The same turns and mirrors carry the whole set onto itself, and each row onto the other rows of its family. Which rows share a family with each named row? Give them in list order.
These 36 rows form 6 families of 6 rows each.
firid: 0.41  -0.41  0.88  1.22  -0.79  -1.37  -0.74  1.07  0.94  0.07  -1.81  1.44
lam: -1.20  0.19  -1.17  1.44  -0.50  0.63  -3.35  2.27  1.18  0.89  1.37  1.70
bugot: -1.51  -1.16  0.21  -0.09  0.88  -0.29  -1.47  0.95  1.60  -0.66  0.07  3.25
Lak: 0.21  0.53  -0.50  1.94  -1.45  0.46  -1.71  1.45  0.60  1.34  -1.42  0.50
Givup: 0.18  1.06  -0.19  2.19  -1.69  0.41  -1.72  1.06  0.11  1.12  -1.23  1.04
Vup: -0.51  -0.09  -1.14  1.56  -0.50  1.27  -2.83  2.35  1.78  0.49  1.71  1.83
Sor: -1.21  0.25  -0.99  1.37  -0.15  1.14  -0.44  1.33  0.42  1.14  -0.02  3.77
sizat: 0.22  -0.07  0.34  0.50  -0.95  -1.14  -3.58  1.07  1.78  0.03  1.25  1.16
Lepel: 0.07  -0.46  0.58  0.57  -0.92  -0.88  -3.70  1.04  2.05  -0.18  1.18  1.60
rido: 0.23  -0.15  0.45  1.22  -0.88  -1.80  -0.95  0.91  0.47  0.47  -1.77  1.70
nirik: -0.01  -1.04  -0.04  0.73  -1.10  -1.14  -3.27  0.88  2.31  -0.08  1.06  1.24
lotu: 0.23  -0.39  0.11  0.38  -1.05  -1.23  -3.29  0.46  2.21  -0.09  1.13  1.67
gaka: 0.66  0.10  0.80  1.10  -0.83  -1.48  -0.69  0.57  0.23  0.43  -1.48  1.90
lub: 0.21  -0.46  -0.05  0.39  -1.12  -0.90  -3.37  0.52  1.95  0.18  1.43  1.30
Dak: -1.22  0.18  -0.97  1.49  0.43  1.21  -0.67  1.24  0.15  0.49  -0.17  3.59
Namev: 0.61  0.44  -0.57  2.44  -1.96  0.40  -1.57  1.53  0.78  1.24  -0.68  0.99
ponuk: -1.40  0.11  -0.65  1.14  -0.20  0.83  -0.10  1.31  0.30  0.75  0.13  3.75
dadat: 0.30  1.08  -0.19  1.83  -1.83  -0.09  -1.96  1.10  0.17  1.53  -0.92  0.88
Rabem: 0.03  -0.74  0.20  0.13  -0.76  -0.68  -3.58  0.58  2.24  -0.07  0.36  0.91
fomef: -0.79  0.39  -1.14  0.95  -0.28  0.67  -3.50  1.76  1.50  0.86  1.68  2.03
Vutir: 0.73  1.15  -0.17  1.62  -1.50  0.26  -1.57  1.38  0.64  1.44  -1.20  0.85
gofum: -0.88  -0.10  -1.29  1.21  -0.17  0.35  -3.43  2.13  1.29  0.81  1.64  1.55
paze: -0.51  -0.53  0.48  -0.11  1.19  -0.38  -0.96  1.23  1.39  -0.74  0.42  3.32
Fasi: -1.13  0.26  -0.62  1.16  0.44  0.78  -0.30  1.43  -0.10  0.84  -0.27  3.54
puv: -0.81  -0.93  0.30  0.02  0.67  -0.04  -0.73  1.16  1.85  -0.65  0.55  3.46
dani: -1.07  -0.24  0.43  -0.18  1.09  -0.07  -0.90  1.53  1.40  -0.52  0.45  3.46
Kunu: -1.05  -0.41  0.10  0.14  1.00  -0.58  -1.19  1.31  1.31  -0.39  0.71  3.93
nuzus: -0.71  -0.76  0.49  0.32  1.02  -0.42  -1.16  1.31  1.40  -0.44  0.22  4.01
magiz: 0.72  -0.41  1.06  1.29  -0.98  -1.41  -1.15  0.62  0.37  0.24  -1.47  1.78
Pusa: 0.09  -0.24  0.82  1.11  -0.90  -1.97  -1.05  0.82  0.50  -0.04  -1.49  1.60
kugid: -0.85  0.45  -1.24  1.43  -0.47  0.84  -3.71  1.75  1.58  0.62  1.28  1.81
Vitap: -1.27  -0.31  -1.44  1.38  -0.65  0.88  -3.30  1.74  1.62  0.72  1.43  1.61
fumeg: -1.01  -0.07  -0.80  1.93  -0.15  1.01  -0.10  2.12  0.49  0.51  -0.22  3.33
Lene: -0.07  -0.55  0.69  0.75  -0.98  -1.13  -0.92  0.16  0.88  0.18  -2.00  1.82
koso: -1.24  0.04  -0.79  1.22  0.01  1.44  -0.15  1.34  0.74  0.67  -0.31  3.36
fik: 0.59  0.95  -0.30  1.77  -1.33  0.76  -1.68  1.38  0.23  1.58  -0.95  0.84

Which other rows belong to the same family as Rabem? bugot, Vup, Namev, fumeg, Lene
Which other rows belong to the same family as lotu? lam, Sor, paze, Pusa, fik
Which other rows belong to the same family as rido? lub, ponuk, Vutir, gofum, dani

